Turns in one plane each, and the order they were made in; the first pair answered
Z_234 (before |-> after):
-10.1,-7.8,9.8,14.1,8.5,25.8,23.3,-13.4 |-> -0.7,-21.0,19.7,13.5,-4.9,25.6,10.7,-11.4
-16.2,3.4,-7.0,-2.3,-2.3,-7.3,-2.2,-14.9 |-> -5.1,-7.3,0.8,-3.5,-12.9,-8.8,-12.0,-10.6
6.4,16.8,-21.3,-11.4,7.3,-17.9,-4.9,16.3 |-> -18.6,18.4,-25.2,-7.5,3.3,-8.5,-4.6,1.1
Z_470 (before |-> after):
26.6,4.4,-12.7,19.7,10.7,-19.1,-14.4,-16.2 |-> 13.7,20.1,-22.3,16.7,19.9,-19.7,0.0,-8.4
13.5,10.8,-7.1,-10.5,11.0,-15.6,3.3,24.8 |-> 2.6,10.7,-2.1,-10.9,8.2,-11.4,13.3,28.1
0.3,-6.4,-12.6,7.9,9.6,2.4,-4.4,4.8 |-> -2.6,-5.9,-12.9,7.5,9.8,3.7,-1.4,6.3
Z_348 (before |-> after):
-17.6,5.0,-6.8,2.3,-6.9,0.6,-11.1,-16.1 |-> -2.5,0.9,-6.0,1.1,-10.1,-5.8,-21.0,-12.9
-8.7,-8.7,1.7,-12.0,-24.6,-0.6,-6.4,11.0 |-> -26.2,4.4,-9.6,-9.2,-10.8,3.3,3.5,1.0
-4.4,13.5,-16.7,-1.1,-8.2,-13.2,-3.5,0.3 |-> 3.7,3.5,-6.8,-2.9,-18.3,-13.0,-8.0,7.4
30.9,3.8,-5.5,13.7,32.3,8.8,23.5,-1.2 |-> 41.8,-10.5,9.1,11.4,18.7,7.6,17.9,10.4
Z_176 (before |-> after):
30.9,10.4,4.0,4.4,16.6,-7.6,3.3,-3.5 |-> -7.6,2.7,19.9,9.3,7.1,13.3,23.7,-9.2
9.0,-2.0,-4.9,-4.1,-8.2,-6.0,-15.7,10.1 |-> 15.1,-13.4,7.8,5.4,3.2,3.8,-5.2,-5.9
-35.0,-0.1,0.1,8.2,-21.4,20.7,-0.7,-27.9 |-> -9.8,19.2,-27.2,-6.2,-26.4,-6.9,-30.2,-5.7
27.8,-17.0,16.1,5.7,3.2,1.0,-3.1,-3.0 |-> -10.9,-17.0,22.0,3.8,-14.2,14.5,10.5,1.9

(two turns a pair)
7.4,6.3,2.6,4.4,-0.2,-4.6,-1.8,-12.1 |-> 11.4,3.8,4.4,2.8,-3.4,-6.5,-3.1,-7.4 -> Z_348 Z_470
-13.6,-2.1,5.8,-1.5,-9.9,1.7,2.6,7.3 |-> 0.0,0.6,5.7,-3.6,-3.3,-4.4,6.8,15.6 -> Z_234 Z_234
-22.9,4.6,9.8,-4.8,0.0,9.0,31.6,3.3 |-> 1.8,-17.7,27.9,-3.9,-13.1,6.7,18.3,6.9 -> Z_470 Z_234
36.0,-10.0,4.7,-7.3,8.6,3.1,5.9,35.2 |-> -2.3,1.1,-0.3,5.9,31.9,23.1,34.5,4.7 -> Z_176 Z_348
-29.9,6.7,1.6,-1.3,-5.9,8.2,10.7,-1.9 |-> 17.0,-3.2,0.0,-5.8,-12.4,-10.4,-23.5,6.1 -> Z_348 Z_348
-11.1,-17.8,-4.5,21.7,9.2,18.9,10.4,-15.6 |-> 23.6,-27.4,5.3,17.3,4.9,8.1,3.9,2.8 -> Z_234 Z_234
5.8,-2.3,13.1,11.3,16.9,20.4,13.5,-8.6 |-> 5.8,1.2,4.7,12.6,19.4,18.5,2.3,-19.5 -> Z_348 Z_234
7.3,-3.4,4.2,12.3,6.5,10.4,-11.5,-0.4 |-> 5.8,-6.3,8.6,11.5,1.3,10.7,-9.2,6.1 -> Z_470 Z_348
-5.1,13.0,-13.0,-1.7,5.7,-8.2,2.0,5.4 |-> 3.3,6.8,-6.2,-4.5,-1.7,-10.7,-0.6,15.0 -> Z_348 Z_470
25.9,-1.5,-31.8,-6.4,15.8,-10.0,1.2,-1.0 |-> 15.7,-3.3,-17.1,-9.6,13.8,-3.5,29.3,19.8 -> Z_348 Z_234
-5.7,8.3,-10.5,-3.1,-5.7,-6.6,-8.3,6.7 |-> -1.0,6.5,-7.1,-4.0,-5.9,-7.8,-5.4,13.7 -> Z_348 Z_234
-30.7,20.8,-17.2,-2.4,-0.4,0.8,-0.4,-16.4 |-> -11.6,0.1,-6.7,-2.6,-23.4,-3.4,-29.3,-17.4 -> Z_234 Z_470
5.3,-25.1,23.6,4.1,-9.4,6.1,-0.4,3.3 |-> 24.6,-12.1,14.8,1.5,11.5,-5.1,10.3,14.5 -> Z_234 Z_470
-20.1,11.3,-19.1,0.1,14.4,3.0,-10.6,-33.1 |-> 18.4,-6.2,-7.7,-8.1,-8.8,-11.4,-37.8,-11.9 -> Z_176 Z_348
21.6,-11.7,25.4,3.0,-3.7,2.0,2.6,6.3 |-> 6.1,-0.6,12.8,-7.9,-21.2,-3.9,-5.9,24.2 -> Z_176 Z_176
1.4,-2.8,-23.5,1.3,-12.4,-7.7,-51.2,-33.2 |-> 48.7,-16.5,8.3,-11.3,-13.9,-20.1,-20.2,26.9 -> Z_348 Z_234
3.8,0.2,8.5,-1.1,4.1,10.8,11.4,-2.4 |-> 4.5,5.0,3.0,0.3,9.2,9.2,10.3,-5.7 -> Z_348 Z_470
14.2,-3.9,-6.1,-1.4,-14.4,-10.0,-30.8,4.0 |-> -0.5,-16.3,10.8,-0.1,-26.5,2.6,-19.5,5.5 -> Z_348 Z_470
-4.8,18.6,-16.0,-10.1,7.3,5.2,-3.3,-1.4 |-> -14.9,8.7,-9.1,-8.1,-7.1,11.4,-10.9,-8.1 -> Z_234 Z_470
14.1,10.4,-11.1,10.1,30.2,3.6,8.2,-8.2 |-> 20.2,11.2,-17.8,6.8,22.9,-2.6,-10.0,-8.8 -> Z_176 Z_348
-12.9,-0.9,-9.2,-7.6,-12.6,-7.7,-3.1,10.4 |-> -2.4,-5.1,-4.8,-8.9,-12.7,-9.9,-2.8,15.1 -> Z_470 Z_234
17.2,1.4,-9.7,-5.0,-9.9,-9.7,-2.2,3.0 |-> -11.3,6.3,-8.0,-2.6,-6.4,2.4,17.9,-0.9 -> Z_348 Z_348
-3.6,12.1,-9.5,0.6,11.2,-4.4,5.1,1.0 |-> 7.5,8.4,-6.3,-3.7,4.7,-9.8,-0.7,10.6 -> Z_348 Z_470
10.2,-2.7,-1.2,2.5,-1.8,-1.9,-17.2,-9.3 |-> 15.8,-6.6,11.7,-0.8,-2.0,-1.9,-0.4,9.7 -> Z_348 Z_234
-35.6,1.6,-2.1,10.1,10.6,14.4,0.4,-27.2 |-> -31.6,12.8,-19.8,-5.4,-10.8,-3.2,-27.1,-2.7 -> Z_470 Z_176
26.8,-26.4,0.6,1.5,8.2,-16.5,-42.3,-33.0 |-> 22.7,-43.4,29.0,-10.4,-19.5,-12.6,-23.9,8.9 -> Z_470 Z_348
-10.2,7.3,-7.1,-8.0,-8.6,-5.5,-11.7,-0.3 |-> -3.2,-5.7,8.4,3.9,4.3,4.6,1.4,-17.8 -> Z_176 Z_176
-3.8,4.6,-8.5,2.0,-10.3,8.7,35.4,11.2 |-> -4.3,-14.8,3.8,5.7,-28.1,16.3,16.4,-2.5 -> Z_234 Z_470
-5.8,-0.5,8.4,10.3,4.3,17.8,0.7,-1.5 |-> 0.8,1.4,1.8,11.6,5.4,13.9,-10.8,-9.0 -> Z_348 Z_234
-10.3,-9.6,-2.3,3.4,-14.0,2.2,-25.4,-20.3 |-> 6.8,-24.1,19.3,8.0,-5.9,7.7,-7.2,-14.3 -> Z_234 Z_176
10.5,-3.9,6.8,11.9,18.2,-8.9,17.5,-1.8 |-> -11.3,-13.3,9.7,15.1,2.1,2.1,6.6,-18.6 -> Z_234 Z_234
-14.0,12.7,2.7,0.0,16.7,1.2,22.0,-5.9 |-> -0.4,-16.9,23.0,-0.4,-16.6,3.5,-7.3,-4.8 -> Z_234 Z_234
1.4,2.0,13.0,7.1,-0.9,2.9,3.8,-10.7 |-> -9.9,6.6,8.6,3.2,-10.9,2.3,1.0,-5.8 -> Z_470 Z_176
2.9,1.1,9.4,8.2,12.8,8.0,29.9,7.6 |-> -10.5,-2.7,11.2,0.4,-12.3,8.6,19.8,21.3 -> Z_176 Z_470
-22.7,7.4,-15.8,-12.5,-0.7,-4.1,-0.7,-11.6 |-> -9.8,-5.6,-8.4,-12.7,-14.8,-6.8,-17.8,-11.2 -> Z_234 Z_470
-15.8,7.5,0.2,-5.2,-9.2,-1.8,5.1,12.5 |-> -9.2,-2.7,7.6,-3.9,-18.0,-1.1,-4.7,9.5 -> Z_234 Z_470
6.0,2.3,-10.4,8.5,11.8,2.4,-3.1,5.5 |-> -9.8,3.3,-8.7,6.8,3.7,7.9,1.1,8.2 -> Z_176 Z_176
-12.9,28.8,-29.5,-10.1,1.0,-9.8,-8.1,6.0 |-> -30.3,15.6,-19.5,-7.3,-18.5,1.2,-15.8,-1.6 -> Z_234 Z_470
-22.4,2.0,11.5,-1.7,10.4,-7.6,32.7,-3.7 |-> 29.1,-9.5,10.7,-6.2,2.1,-26.7,-3.7,5.3 -> Z_348 Z_348
-21.4,11.9,-3.6,-3.5,-2.7,-5.0,8.6,4.4 |-> 10.2,-0.7,6.4,-5.7,-8.6,-14.2,-2.4,17.4 -> Z_176 Z_348
3.1,-3.6,-16.1,8.6,-1.8,4.4,-8.6,9.0 |-> -5.6,-8.7,-8.6,12.5,-0.7,13.2,1.2,2.2 -> Z_176 Z_176
-0.8,1.2,-3.5,-13.1,-12.7,-6.9,-16.2,-2.8 |-> -7.3,-10.7,11.0,-4.4,-5.9,6.1,-1.0,-18.1 -> Z_176 Z_176
5.9,-1.9,-4.5,-1.3,10.9,-2.1,-14.5,-27.6 |-> -14.8,-8.7,6.4,-1.1,0.3,9.0,-2.1,-26.5 -> Z_234 Z_176
17.2,16.9,-3.7,-13.1,-3.7,-23.3,-9.0,11.0 |-> -18.7,26.0,-4.8,-10.6,1.0,-9.9,14.8,7.1 -> Z_234 Z_470
4.1,2.8,-9.1,-3.6,22.9,-5.7,-8.0,1.4 |-> -17.2,2.1,-8.2,-1.5,17.3,2.0,-4.1,-5.3 -> Z_234 Z_470
-16.7,-8.2,2.1,10.0,6.2,-3.7,10.9,3.8 |-> -6.5,-18.5,7.2,10.7,-2.9,-5.3,-4.2,-0.3 -> Z_234 Z_470
-15.3,19.0,-18.4,-4.0,19.4,-0.2,4.9,0.8 |-> -29.3,-8.6,6.1,-1.9,-11.9,13.9,-4.1,-2.3 -> Z_470 Z_234
-11.2,33.0,-33.8,6.0,11.7,2.7,-12.2,-4.2 |-> 22.2,26.2,-26.2,-1.1,10.3,-10.3,-14.9,19.5 -> Z_348 Z_234
-17.4,-0.8,-1.8,7.9,0.2,10.0,9.8,2.7 |-> 5.6,-12.8,7.8,4.1,-8.6,2.5,0.2,15.1 -> Z_234 Z_234
12.8,-8.0,8.7,-3.3,-11.1,1.8,-7.9,1.3 |-> -2.8,-9.0,12.8,-0.3,-10.8,10.2,0.2,-7.3 -> Z_348 Z_470
12.4,-7.0,13.7,8.9,10.2,0.6,12.4,-6.4 |-> -2.5,-5.9,11.8,10.8,8.2,6.4,12.3,-15.2 -> Z_234 Z_234
12.7,-13.0,20.9,-0.1,9.0,-3.9,23.4,6.7 |-> 5.2,-0.8,11.0,1.6,21.4,-3.3,29.1,-1.3 -> Z_470 Z_234
0.9,22.5,-26.6,-10.0,15.0,-8.5,1.9,-4.9 |-> 21.1,10.1,-13.1,-16.6,-1.2,-16.2,-5.0,19.2 -> Z_348 Z_470
24.7,-3.6,-2.2,5.1,10.3,-9.2,-5.0,-3.7 |-> -21.6,3.5,-5.2,-2.7,-15.4,-0.6,2.4,11.2 -> Z_176 Z_176
-19.3,-1.1,-19.5,-4.6,-12.2,7.0,-6.2,5.9 |-> -1.1,-2.1,-22.2,-6.3,-12.8,-1.0,-17.8,8.6 -> Z_348 Z_234
-13.9,18.4,-28.2,-6.0,4.9,-7.5,-6.0,2.4 |-> 3.5,13.4,-25.7,-7.9,0.7,-14.1,-17.0,7.0 -> Z_470 Z_348
23.7,-8.7,16.0,-3.7,4.2,-4.9,8.7,26.5 |-> -24.5,-2.6,13.7,2.5,2.7,14.1,25.9,8.9 -> Z_348 Z_234
-3.2,8.2,-1.0,-12.1,7.4,-9.1,5.7,-2.4 |-> 0.5,-1.1,9.2,-14.0,-3.1,-8.3,5.4,5.2 -> Z_348 Z_348
-17.2,-15.5,20.2,4.7,-9.7,5.8,4.7,-1.5 |-> -22.5,-7.8,9.0,9.1,2.6,7.0,2.0,-18.0 -> Z_470 Z_348
23.1,0.8,-3.3,4.1,22.1,-1.1,-6.7,-23.8 |-> -6.7,6.2,-9.4,6.1,17.0,7.1,-4.3,-32.9 -> Z_470 Z_234
-14.4,-14.5,10.4,13.7,19.5,15.3,3.7,-14.0 |-> -18.6,-11.7,2.4,-3.9,-17.0,2.1,-20.9,18.7 -> Z_176 Z_234
-3.8,6.5,-15.9,18.7,18.8,-9.8,-1.7,-11.6 |-> 16.5,3.5,-11.2,14.2,19.2,-18.1,-0.8,3.9 -> Z_348 Z_234
-18.0,-9.4,2.9,3.8,-5.8,1.0,-3.9,-12.8 |-> -10.3,-5.6,-5.8,0.3,-10.2,-6.5,-16.5,-8.8 -> Z_470 Z_176
25.2,-6.4,24.3,10.4,2.9,-4.1,15.3,30.3 |-> -32.5,9.6,8.1,18.2,7.6,15.9,26.8,-1.6 -> Z_234 Z_234
-9.9,-0.4,-0.8,22.1,-4.0,21.0,4.9,-3.8 |-> 17.3,7.2,-13.4,17.1,1.3,2.7,-13.3,3.5 -> Z_176 Z_176
-21.2,1.6,-8.3,-2.2,-17.6,5.4,-35.6,-46.2 |-> -14.7,19.0,-25.9,-6.8,-5.2,-5.2,-37.5,-39.5 -> Z_176 Z_470
5.6,8.7,-11.2,0.3,-3.2,-3.3,-26.9,-12.3 |-> 4.4,6.3,-6.2,8.2,10.6,4.1,-12.8,-25.6 -> Z_176 Z_470
-33.0,-12.6,6.4,0.2,-11.9,23.5,-6.4,-16.6 |-> 33.8,-10.6,12.1,-10.4,7.3,-3.6,2.2,25.4 -> Z_234 Z_234
-0.1,20.4,-32.0,-22.5,-27.4,-6.3,-24.2,24.3 |-> -0.7,14.5,-17.4,-25.8,-29.6,-3.3,-5.7,41.9 -> Z_348 Z_234
-16.4,8.7,-21.9,-9.3,-12.8,-1.9,0.5,-8.1 |-> -3.5,9.8,-24.7,-11.9,-13.8,-8.8,-5.9,-0.9 -> Z_348 Z_470
28.5,1.4,-1.4,0.6,11.7,-16.1,-4.1,7.5 |-> -8.5,12.2,-6.3,6.1,22.4,-0.9,18.7,-10.1 -> Z_234 Z_176
-31.7,19.6,-17.1,-19.0,3.9,0.4,20.7,28.2 |-> -21.9,24.8,-23.4,-20.9,8.0,-5.6,14.8,31.3 -> Z_348 Z_470
10.0,3.5,0.1,1.4,15.5,-0.5,35.2,24.5 |-> 11.6,14.9,-14.9,-0.3,21.2,-7.9,26.1,20.8 -> Z_176 Z_348
-0.1,-10.8,5.5,3.2,-8.0,2.6,-4.6,-0.9 |-> 9.3,-4.3,1.0,-0.8,-2.2,-4.7,-2.1,10.3 -> Z_176 Z_234
-6.5,17.4,-18.6,-9.5,3.8,-6.7,0.1,1.1 |-> -9.3,4.9,-2.7,1.5,12.6,7.6,15.2,-16.3 -> Z_176 Z_176
-5.4,-7.9,1.7,7.5,-7.5,12.0,-2.9,-10.5 |-> 3.8,-2.1,-8.2,6.6,-1.7,5.2,-11.9,-14.1 -> Z_470 Z_470
-1.2,18.0,-4.3,8.4,7.5,-2.1,21.6,-5.2 |-> -7.6,21.0,-7.4,0.8,-7.9,-7.1,15.4,9.9 -> Z_470 Z_176
17.8,21.8,-21.7,-5.7,11.3,-13.5,3.3,4.9 |-> 23.5,5.4,-14.8,-6.0,-10.6,-13.6,-23.1,-1.0 -> Z_234 Z_348
-6.8,17.3,-14.4,-3.2,0.0,-2.4,-10.9,-13.1 |-> -10.6,-3.4,11.3,-6.8,-22.2,6.2,-3.0,3.8 -> Z_348 Z_348
-17.3,-3.4,9.0,-3.6,-10.0,4.9,14.2,20.0 |-> -28.5,1.3,-7.4,1.9,-9.9,6.7,-9.1,-8.9 -> Z_348 Z_234
-33.2,19.9,-12.8,-12.7,-22.2,9.4,-14.3,-13.9 |-> -29.6,8.7,-2.8,-10.8,-31.1,13.1,-19.7,-16.4 -> Z_470 Z_470
11.3,0.7,-9.5,7.9,23.4,-2.7,-10.3,-27.3 |-> 13.6,-9.2,-2.9,7.4,11.4,-0.6,-20.0,-29.0 -> Z_234 Z_234
-0.7,10.0,-2.1,2.0,-7.9,-6.9,2.1,7.9 |-> -6.7,8.7,-0.7,3.0,-11.2,-4.6,-0.7,3.5 -> Z_234 Z_234
-0.4,11.5,-16.5,-7.8,0.4,-13.1,-16.2,0.5 |-> 21.3,-13.8,10.3,-0.8,-0.9,-6.8,-10.8,-0.4 -> Z_348 Z_176
-7.0,-4.2,13.8,6.9,-13.3,5.2,-3.1,13.5 |-> 15.7,-8.0,14.2,10.1,-1.4,0.6,-6.7,6.2 -> Z_176 Z_176
14.9,-7.8,16.0,3.9,3.4,-0.8,-6.8,-12.7 |-> -3.5,1.2,10.2,7.1,12.4,4.6,6.2,-20.3 -> Z_348 Z_348
18.8,-5.8,-19.6,7.1,26.1,-5.1,-6.3,-28.6 |-> 12.2,-7.0,-22.3,6.8,16.3,-4.5,-17.0,-33.0 -> Z_176 Z_348
16.0,-23.9,10.6,6.5,11.8,4.0,0.9,-18.2 |-> 15.0,-9.6,-4.6,5.6,25.8,-1.2,1.8,-21.5 -> Z_470 Z_234
-20.1,-6.0,3.8,17.0,-3.2,9.0,14.4,-12.8 |-> 12.1,-18.3,6.9,16.5,-12.3,-1.1,-12.0,-10.2 -> Z_234 Z_470
10.1,-12.2,9.5,-1.6,6.8,-0.9,1.1,5.7 |-> 7.8,-3.7,3.8,-1.6,15.4,-1.7,8.1,4.9 -> Z_234 Z_348
-8.7,-2.2,13.5,21.4,10.4,10.4,17.7,-25.2 |-> -19.1,-0.2,5.7,2.0,-35.2,-1.8,-12.4,9.4 -> Z_176 Z_234
-13.0,-9.5,16.4,2.0,-2.3,10.6,17.5,-2.6 |-> -12.1,-2.0,3.6,7.0,9.5,9.4,9.6,-21.7 -> Z_470 Z_348
-38.3,4.8,-1.9,4.2,-15.6,13.8,-5.1,-14.2 |-> -0.4,7.3,-14.7,10.8,8.7,1.8,-24.4,-34.2 -> Z_348 Z_176
-28.1,25.1,-23.6,-10.7,7.7,-3.4,17.5,3.8 |-> -19.6,12.2,-27.6,-7.8,-10.8,-6.9,-25.3,-18.8 -> Z_234 Z_348
-18.2,-3.9,7.9,11.5,-7.0,19.0,-4.0,-17.6 |-> -15.9,8.8,-9.7,8.6,-4.0,9.9,-16.6,-19.4 -> Z_348 Z_176
5.5,-0.6,5.7,-8.9,-15.5,-11.1,-3.8,17.3 |-> 17.9,2.3,6.1,-1.5,13.2,-10.5,11.4,5.1 -> Z_234 Z_176
